One turn or mirror swaps these rows in pairs. Which row does each one swap with?
The rows were stretched afterwards, more along some directions than others.
J_245: [  2   2   9  21   2  -8 -16 -24   2  36   4   5  19  -5  -3  25   3   5
  -9  -4 -26  10 -14]
J_261: [  3 -11 -12 -25  20  -5   5   3  -5   4  13 -16 -35  16  20  -2  12 -13
 -11   2  21 -20  24]
J_705: [  5   9  -9  11  -6  12  12   9   1  21   8   9  14 -10   1   7   0  30
 -14  -2  -2 -37   1]
J_80: [  0  13 -11   3  -8  11  13   8   0  20   4  10   8  -8   4   7   2  24
 -13   3  -7 -47   5]
J_857: [ -5   1   9  17   7   3  -8   4   4  -1  17 -16   5  25  -3  -5  10   8
  -1  -7   8 -11 -16]
J_516: [  3  11   7  -3  -5  11   0  -9  12  -9  17  39  21 -14 -11  -7 -13  -2
  -8  -6  39   9  -2]
J_825: [ -9   3  -1  19   9   2 -12   1  -2   0  11 -23   5  25  -9  -5  11   3
   1  -5   0  -5 -17]
J_700: [ 22   6   1  -3 -15  14  28  -2   3 -42   8   8  -8 -10   3  -2 -23 -10
  -3  -8  35   1  20]
J_712: [-10  -7  10  12  -3   4 -17 -10 -15 -37  -5   7  20   6  -6  32 -24 -11
  19   3  10  15 -17]
J_889: [-15  -2 -16 -24   5   3  15  13   4  24   7 -14 -27  17  29  -7   4  -3
  -9   0  18 -31  10]
J_922: [ 14   5 -14   0  21 -17  24 -14 -19  29 -13  -8 -10  10  15 -22  30 -10
 -14  10   3 -18  12]
J_685: [ 16  10  -4  -7 -15  12  25  -3  13 -45   6  14  -9 -16   2   2 -19  -4
   5  -7  28   1  17]
J_110: [ 23  18 -12  -1   4  17  22   7 -11 -26  11  14  -4   9  -4  -9  11  -6
   3  10  40 -31   1]
J_451: [ -1  -3  15 -15   4  -9   5 -15 -16 -20  -4  -2  16  -9 -10 -18 -18 -15
   2   6   4  -7  24]
J_71: [ -1   7   5  -6  -6   4 -16 -11  13 -13   9  33  28 -13 -12  -4 -12   2
  -4  -4  27  14  -3]
J_94: [  8   2  20  -6  -5  -7   5 -10 -15 -22   0   2  10 -10 -10 -20 -17  -9
   0   8  14  -8  17]
J_815: [-10  10   3  19   5  11  20  -9   3 -18   5  12  17 -23 -13  20  -5   9
   1 -12 -18   3 -20]
J_185: [ 16   0  24   1   6  15  -5 -24   4 -26  11   4  38  15  -6   8 -15   1
 -11 -11  21  15   7]
J_132: [  6  10   0   0 -10 -17 -10  23  15 -10 -20  17 -15 -28   2   4  -8   0
  20 -13 -18  -4 -12]
J_903: [ 10  -5 -21 -19  15 -22   9  11  -1  28  10  -7 -26  -1   7 -20  22 -11
  -4   3   7 -23  21]
J_394: [  7  -2  14 -10  -5 -10   8  -9 -18 -21  -4   2   2 -12  -7 -22  -8 -17
  -1   6  13 -10  17]
J_322: [ -5  -9  -9 -13  11   2  10   4  -5  32  14 -12 -29  12  28   6  13   4
 -19   6  21 -18   6]
J_612: [ -8   7  -2   8  16   3  32 -14   6  11   2   8  24  -2 -13  13   1  11
  -3  -8 -22  -8 -22]
J_128: [  4  11  -9  -5 -11 -13 -17  27   8  -1 -22  11 -13 -23  -1   1  -4  -4
  17 -11 -22  -3  -4]
J_787: [ 10   6 -24   0  22 -18  21  -7 -21  36  -9  -1  -1  21  14 -20  20   0
 -15   7   5 -21  11]
J_53: [ -1  14  -3 -11 -11   1 -13   0  13  -7   7  38  23 -18  -8  -7 -16   2
 -11 -10  26   5   4]
J_739: [ -6   1 -13  27  24 -20   5 -25  -7   8 -32   8   3  -9  -5  10   4  17
   1  -3  -6  -9 -46]
J_620: [ 23   9   3  -1  -5  15  38 -15   9 -38  10  15 -15 -12  -3  -5 -13  -7
  -1  -2  33   1  20]
J_310: [-10  17 -24  24  -3  -2  27 -13   2   8  -1  21  27 -11 -11  16 -15  22
   3   4 -17   9  -4]
J_277: [ -8   0   7  14  14   1  28 -13   0   6   9   1  19  -2   0  16  10   4
  -5 -19 -11  -3 -15]
J_508: [ -6  -7 -12 -30  10   4 -10  14  -9  14   3 -17 -27  16  28  -2  17  -7
 -10  -1  14 -25  12]
J_97: [ -8  -4  11  13   2   0 -23  10   2  12  11 -16   1  30  -6  -1   9   4
  -4  -6   4  -2  -6]
J_838: [ -3 -11   8  20   5   4 -14 -11 -15 -48  -5   6  20   8 -12  22 -18  -9
  17   5  22  16 -21]
J_921: [  2 -14  -1 -28   0 -13 -37   7   5   0 -14   6  13 -12  14  -4   8   8
  -5   2 -17  -6  -2]
J_911: [  6  12  -1  -6  -5  14   7 -11  12  -1  15  33  10  -9  -6 -13 -11  -4
 -12  -6  39   4   7]
J_405: [ -6  14 -15  27 -10  -1  17 -13   3  -6 -10  27  37 -22 -15  14 -14  23
   2  -2 -20  27 -16]
J_168: [ -1  12 -10  10 -12   6  -5  16   6  19  -2  17  23 -14  -3  11   0  31
 -15  -5 -15 -30  -4]
J_358: [  9   3  15 -14   1  -6   1 -15 -18 -18   7  -7  12  -6  -6 -17 -18 -16
  -4   8  11  -8  23]
J_845: [-14  11 -14  16 -14   1  15  -9  -2 -16   1  21  34 -16  -5  15 -22  19
   4  -4 -15  19  -1]
J_189: [  5   8   2  -4  -3   4   1 -12  11  -7  10  30  17 -17 -12  -8 -15  -3
  -7  -9  37  18   0]
J_456: [  6  12   5   0  -4  -1 -12  -9  12 -15   7  37  21 -17 -11 -10 -17  -1
  -4  -6  35  14  -8]
J_4: [-13 -12  14  18  -4  11  -8  -9 -16 -30 -10   6   7   6  -4  32 -18  -3
  15   4  15  13 -20]
J_3: [  5  16  -8   1 -12 -14 -19  24  17  -7 -24  18  -9 -22  -2   7  -9   2
  21 -16 -22  -3  -9]
J_42: [ -4  -2  14  -9  -1 -10   8 -16 -18 -15 -12  -3  10  -3 -14 -17 -10  -5
  -3   6   5  -7  14]
J_841: [  0  16 -11  14  -8  -4  11 -15   6 -19   1  22  36 -20 -13  11 -29  14
   8  -2  -6  30  -2]
J_906: [  5   4  17  19  13  11  20 -21   9  -7  18  18  18 -13 -15  26  -6   5
  -9 -14 -12  11  -5]
J_755: [ 16  -8  29   1   5  12  -2 -20   0 -18  12  -1  32  19   1   3  -8  -6
 -14 -16  20  10  13]
J_75: [ -6   1   3  21   5   3  -2   5  -1   0   8 -23   1  29  -9  -7  10   7
   0  -9   3 -12  -9]
J_978: [  6  20  -7   9  -4 -22 -12  18  11 -17 -21  19 -14 -26 -13   0  -5  -3
  21  -6 -21  -4 -16]
J_843: [ -2  -1   7  21  14 -13  -3 -28   3  16   8   5  17  -6 -16  19   0   0
   2  -3 -27  17 -17]
J_757: [ 33  18  -3   6  -4  25  11   4 -11 -34  12  19  -3   5  -2  -1   2  -8
   2  12  36 -25   1]
J_552: [  5   2 -22   1  19  -5  19  -4 -21  15  -4  -3  -9  22   7 -23  31   0
 -15  12   8 -15  18]
J_682: [ -8   3 -22 -31   1   1   6  11   5  12   5 -10 -26   7  31  14  10   0
   2  -1   5 -24  12]
J_863: [ 23  25 -13   3   8  14   9   8  -9 -34  12  22   4  -1  -2  -7   8  -3
   3   9  33 -36  -7]
J_427: [-10  14 -13  23  -8   5   9 -15  10  11   9  21  27 -13  -1  23  -9  13
  -4  -1  -8  21  -5]
J_684: [  2  15   5  25  24  -7  21 -23   2   1   5  19  21 -25  -9  18   0  12
  -8  -3 -20  -1 -30]
J_940: [-15  -3  -9  24  21 -15   7 -23  -2  18 -32  15   6  -4  -7  12   8  17
  -4  -6  -5  -9 -43]
J_118: [-11  -8 -20 -32   4   3   9  13  -5  28  10 -21 -23  25  28   4   4  -7
 -10   2   6 -30  12]
J_308: [  4  -9   9  29  -5   9  28 -17  -2 -13   5   7   7 -14 -10  -6   9  10
 -15  -5  -2   4 -29]
J_703: [ -5  14  13  13  10   9  29 -14  11  13   1  17  25 -11  -7  10  -6  11
  -6 -11 -21  -9 -18]
J_588: [  4   2 -26   2  17 -29  16  -2   1  23  -5  -5 -15 -11  -4 -16  25   1
  -2   3   5 -18  -1]
J_947: [  0  -1  15 -17   1 -10   3 -11 -19 -26  -3  -2   5  -7  -5 -16 -16 -17
   5  12  13 -12  19]
J_255: [ -9   2 -12  31  17 -16   6 -23  -8  11 -37   2  -5   1  -7   8  12  19
  -6   0  -9 -10 -46]
J_610: [ 10   4 -24  -6  11 -12   7  -2 -24  19  -6 -12  -1  22  19 -25  20  -1
 -18  10   9 -17  12]
J_426: [ -7  12 -15  22  -4  -2   3  -9  -3  -9  -5  28  19 -17  -5  18 -10   7
   2   2 -23  20  -3]
J_961: [ 22   5 -10  -3  11  -7  22  -7 -20  13   7  -8   1  20  12 -30   9  -8
 -18   4  25  -9  21]
J_616: [ 14 -10  28  -4   8   6 -10 -18   2 -21  20   6  31  10   2   4 -16 -12
 -12 -14  21  13  21]
J_216: [ 10   5 -22 -14  13 -13  20  -1 -18  13 -12   4   1  12  15 -29  21   3
 -12   2  11 -16  16]

Swapped with J_128: J_825
Swapped with J_703: J_889
Swapped with J_588: J_245
Swapped with J_700: J_185
Swapped with J_684: J_322
Swapped with J_739: J_705
Swapped with J_921: J_308
Swapped with J_863: J_4
Swapped with J_906: J_261
Swapped with J_620: J_616

